In the rows, zero is written as 100.
The same turns and mirrors carry the whole set onto itself and the rows of a family onto each other. Which other rows belong to the same family as each row named below? List them in the order they appear above.
These 30 rows form 5 families of 6 rows each.
Q194: [96,127,105,81,137,59,66,116,106]
Q891: [120,107,99,66,117,63,87,123,114]
Q284: [72,96,105,91,95,89,125,95,139]
Q710: [83,96,97,87,141,95,73,145,105]
Q693: [63,123,119,84,106,76,119,80,121]
Q921: [69,66,89,116,110,97,107,93,121]
Q898: [119,102,91,78,110,75,76,128,126]
Q344: [112,94,88,88,114,69,76,129,136]
Q139: [94,94,116,110,117,74,110,62,115]
Q982: [85,69,108,115,119,101,115,83,115]
Q893: [82,100,100,108,107,59,100,63,119]
Q905: [68,121,113,93,91,73,104,83,132]
Q478: [118,74,81,97,115,65,78,108,114]
Q226: [100,108,99,89,140,57,69,95,83]
Q218: [107,88,94,72,125,90,90,143,108]
Q277: [100,70,109,97,134,86,85,120,78]
Q187: [101,127,106,71,129,73,69,120,100]
Q566: [41,120,117,99,128,88,96,99,111]
Q272: [58,86,100,108,105,99,105,114,140]
Q522: [43,120,118,92,111,97,103,99,111]
Q974: [50,104,113,90,115,103,122,101,115]
Q126: [50,100,108,107,133,89,98,80,90]
Q12: [94,100,96,76,129,102,75,144,104]
Q814: [99,116,107,63,137,78,84,129,91]
Q381: [70,117,107,102,101,60,99,84,141]
Q583: [70,93,122,109,136,95,109,74,93]
Q497: [86,75,88,95,141,94,76,125,84]
Q328: [121,68,103,99,116,66,87,109,98]
Q359: [107,93,117,91,132,58,81,99,77]
Q102: [61,93,102,101,92,102,109,107,137]

Which other rows belong to the same family as Q12? Q898, Q905, Q187, Q522, Q102
Which other rows belong to the same family as Q381? Q194, Q710, Q344, Q566, Q272
Which other rows belong to the same family as Q284? Q891, Q693, Q218, Q974, Q814
Which other rows belong to the same family as Q893? Q921, Q478, Q226, Q126, Q497

The same turns and mirrors carry the whole set onto itself and the rows of a family onto each other. Which other rows belong to the same family as each row named below? List them in the order they appear above.
These 21 rows form 7 families of 3 rows each.
Q690: [68,47,121,92,77,68,80,86,88]
Q908: [73,36,100,103,100,111,110,106,84]
Q456: [100,64,79,89,101,129,115,78,104]
Q128: [91,92,72,91,67,82,60,86,112]
Q127: [95,111,68,88,90,112,79,82,106]
Q75: [78,66,78,103,64,70,65,95,115]
Q129: [87,98,112,69,81,90,68,75,73]
Q867: [58,81,97,105,89,89,69,123,73]
Q30: [122,63,87,103,75,101,90,64,105]
Q736: [77,77,107,121,118,97,112,87,121]
Q825: [86,84,97,83,105,128,95,104,61]
Q427: [92,40,111,115,74,83,82,96,78]
Q435: [80,96,94,67,105,129,95,75,104]
Q687: [74,49,76,115,85,86,95,91,128]
Q562: [109,89,105,94,79,103,68,88,61]
Q595: [97,68,97,80,77,85,91,51,118]
Q307: [63,45,99,88,100,107,110,80,124]
Q297: [67,89,119,119,120,97,99,106,92]
Q999: [49,70,117,80,104,109,88,108,78]
Q80: [76,86,84,96,66,74,54,104,94]
Q190: [86,108,104,109,121,110,101,86,105]

Which other rows belong to the same family as Q297? Q736, Q190
Which other rows belong to the same family as Q80? Q128, Q75
Which other rows belong to the same family as Q307? Q435, Q999
Which other rows belong to the same family as Q562? Q30, Q427
Which other rows belong to the same family as Q867? Q127, Q687

The same turns and mirrors carry the whole set onto itself and the rows of a family onto each other. Which other rows belong to the same family as each row named below? List them in the order they appear above.
These 32 rows form 8 families of 4 rows each.
Q674: [127,86,80,112,78,91,62,119,71,83,138,86,109,48,86,106,96,23,82,100,105,78,99,146,146,101,126]
Q731: [117,88,118,60,106,106,96,130,95,117,104,130,112,44,91,114,102,48,97,110,91,116,96,142,134,180,109]
Q680: [121,108,55,97,95,123,76,111,53,51,91,102,121,94,80,95,138,81,108,103,80,98,93,152,125,128,96]
Q474: [108,91,93,67,100,97,102,136,90,111,106,140,119,56,73,117,89,67,91,106,71,89,95,146,144,182,104]
Q869: [131,84,76,93,75,84,33,112,61,71,132,98,111,62,88,115,75,44,60,92,119,106,108,129,157,118,124]
Q829: [121,118,95,73,82,102,43,99,108,73,103,115,114,31,79,134,119,88,90,165,108,105,110,151,90,143,134]
Q660: [124,75,90,101,90,84,55,114,66,82,134,107,112,54,75,108,80,12,68,114,115,100,95,141,154,111,120]
Q171: [118,84,84,98,68,91,50,102,77,70,157,112,111,70,75,118,72,30,66,105,112,89,110,146,142,111,128]
Q384: [147,124,78,81,110,151,77,118,65,56,103,108,105,88,74,84,133,80,97,102,90,110,92,168,131,122,112]
Q688: [105,91,89,58,124,98,95,142,88,109,105,111,97,53,89,94,83,69,80,123,99,105,112,137,121,174,97]
Q299: [119,83,86,106,76,100,58,102,70,53,131,88,113,61,74,104,75,36,67,97,102,119,109,140,166,114,127]
Q250: [119,115,50,82,82,136,62,125,74,54,99,108,121,88,67,102,154,86,98,89,96,110,95,164,118,133,118]
Q188: [121,116,101,94,81,91,45,88,97,67,104,127,102,52,85,121,128,103,103,164,106,105,120,175,114,131,126]
Q453: [130,102,61,71,75,135,67,118,63,55,90,104,133,90,79,92,132,65,95,81,101,118,99,166,107,119,126]
Q911: [125,111,65,83,83,140,62,115,81,55,92,97,119,82,53,110,148,84,109,98,108,108,93,169,99,125,117]
Q966: [133,91,104,56,101,105,100,143,93,111,110,139,118,40,75,105,99,69,85,126,91,98,113,123,129,175,119]
Q169: [106,98,110,62,99,100,77,130,105,96,115,117,132,68,83,112,79,84,87,117,91,97,100,126,136,198,110]
Q923: [121,123,91,79,92,94,53,92,93,75,111,103,107,33,53,129,109,116,92,144,114,123,130,155,109,123,126]
Q396: [113,102,93,61,108,95,84,131,111,115,100,126,128,77,77,98,78,63,88,99,82,112,98,135,134,174,99]
Q271: [128,119,94,92,92,102,39,96,88,63,88,121,98,64,72,122,120,113,111,163,103,99,102,168,113,128,131]
Q134: [136,110,62,79,88,147,70,121,67,63,100,115,135,95,78,103,130,77,107,92,103,111,109,173,111,142,89]
Q305: [124,119,104,77,76,81,53,108,85,69,97,129,96,46,82,139,111,101,114,170,106,119,110,160,131,139,130]
Q553: [118,85,85,59,92,89,86,123,100,101,124,124,118,54,88,100,71,65,76,106,94,111,102,124,159,185,112]
Q975: [143,98,73,83,78,98,49,105,86,73,146,76,100,46,80,108,77,31,54,110,108,110,88,152,154,124,111]
Q620: [125,83,86,102,75,90,65,111,55,74,156,98,99,39,85,124,83,41,69,116,123,89,89,148,145,115,124]
Q889: [116,79,88,94,85,89,72,130,71,89,143,106,112,42,86,97,82,17,62,109,115,102,107,151,158,121,122]
Q163: [129,96,55,89,93,130,77,131,62,60,89,122,122,84,81,116,136,79,111,86,84,107,82,182,119,130,108]
Q572: [116,119,99,79,76,82,36,93,106,63,112,138,104,60,79,142,107,95,94,147,119,112,110,164,101,124,136]
Q229: [110,124,97,75,80,78,45,93,89,73,109,118,83,45,76,134,118,101,97,147,98,107,102,167,122,113,149]
Q270: [119,81,95,66,90,102,91,128,96,112,106,126,111,59,76,108,74,71,80,100,99,107,91,126,138,193,116]
Q976: [119,129,111,85,58,97,47,106,104,84,118,113,109,56,64,128,122,98,85,156,107,111,112,165,96,137,139]
Q202: [128,92,66,94,90,126,60,137,72,42,88,88,98,98,80,96,133,78,102,91,87,107,92,166,132,126,103]

Which other rows belong to the same family as Q923? Q384, Q688, Q975
Which other rows belong to the same family as Q572? Q474, Q171, Q163
Which other rows belong to the same family as Q620? Q396, Q134, Q229
Which other rows belong to the same family as Q305? Q674, Q453, Q169
Which other rows belong to the same family as Q976? Q731, Q680, Q869
Which other rows belong to the same family as Q270? Q660, Q250, Q188

The same turns and mirrors carry the whole set onto itself and the rows of a family onto each other. Which other rows belong to the same family as each row named below? List them in the order they appear above.
These 15 rows form 5 families of 3 rows each.
Q455: [69,107,86,90,104,111,99,83,97,136,133,91,61,130,70,126,108,124,92,51,92,97,159,113,85,128,109]
Q24: [81,50,90,69,95,123,91,108,101,97,113,94,66,134,105,62,113,126,78,103,132,86,85,123,73,141,88]
Q395: [68,65,81,70,106,122,118,108,101,79,110,86,68,132,108,49,102,123,109,106,139,93,93,106,82,142,95]
Q468: [56,82,90,99,85,106,100,102,89,120,122,88,48,119,78,137,108,134,119,66,109,104,144,122,70,127,90]
Q743: [65,53,82,79,101,140,111,92,104,108,84,94,73,142,100,79,121,124,101,109,126,84,75,136,89,145,77]
Q446: [108,115,75,99,124,75,127,97,111,120,104,63,108,96,94,107,83,128,91,71,84,83,106,95,123,99,73]
Q377: [60,115,81,81,127,129,92,89,93,124,125,88,49,124,92,132,108,134,105,75,111,99,160,116,103,126,98]
Q598: [84,60,89,93,98,116,120,113,102,87,90,73,65,129,107,61,111,111,76,99,124,80,80,126,97,155,58]
Q289: [61,107,77,84,80,129,94,94,88,131,111,94,78,127,65,146,119,138,102,59,97,96,145,109,93,113,82]
Q217: [111,108,101,97,128,87,131,115,112,111,96,89,126,108,93,85,80,126,76,96,73,81,105,94,115,121,83]
Q331: [112,109,77,93,111,95,144,106,125,109,86,79,131,114,82,89,109,115,102,83,86,73,96,85,114,107,77]
Q581: [112,105,82,96,105,86,131,100,104,111,91,69,130,103,94,77,97,129,91,86,74,93,106,90,100,87,95]
Q158: [80,66,89,80,107,138,104,85,97,91,93,72,62,143,117,60,125,112,82,100,105,89,76,129,82,141,86]
Q811: [65,98,99,105,91,123,91,98,81,125,103,92,67,122,83,134,129,129,94,68,85,103,163,121,77,117,99]
Q285: [100,114,81,96,121,96,135,127,106,98,92,84,121,99,90,80,90,134,74,88,99,84,140,84,126,111,76]

Which other rows belong to the same family as Q811? Q581, Q158
Which other rows belong to the same family as Q331? Q743, Q289
Which other rows belong to the same family as Q217? Q455, Q24

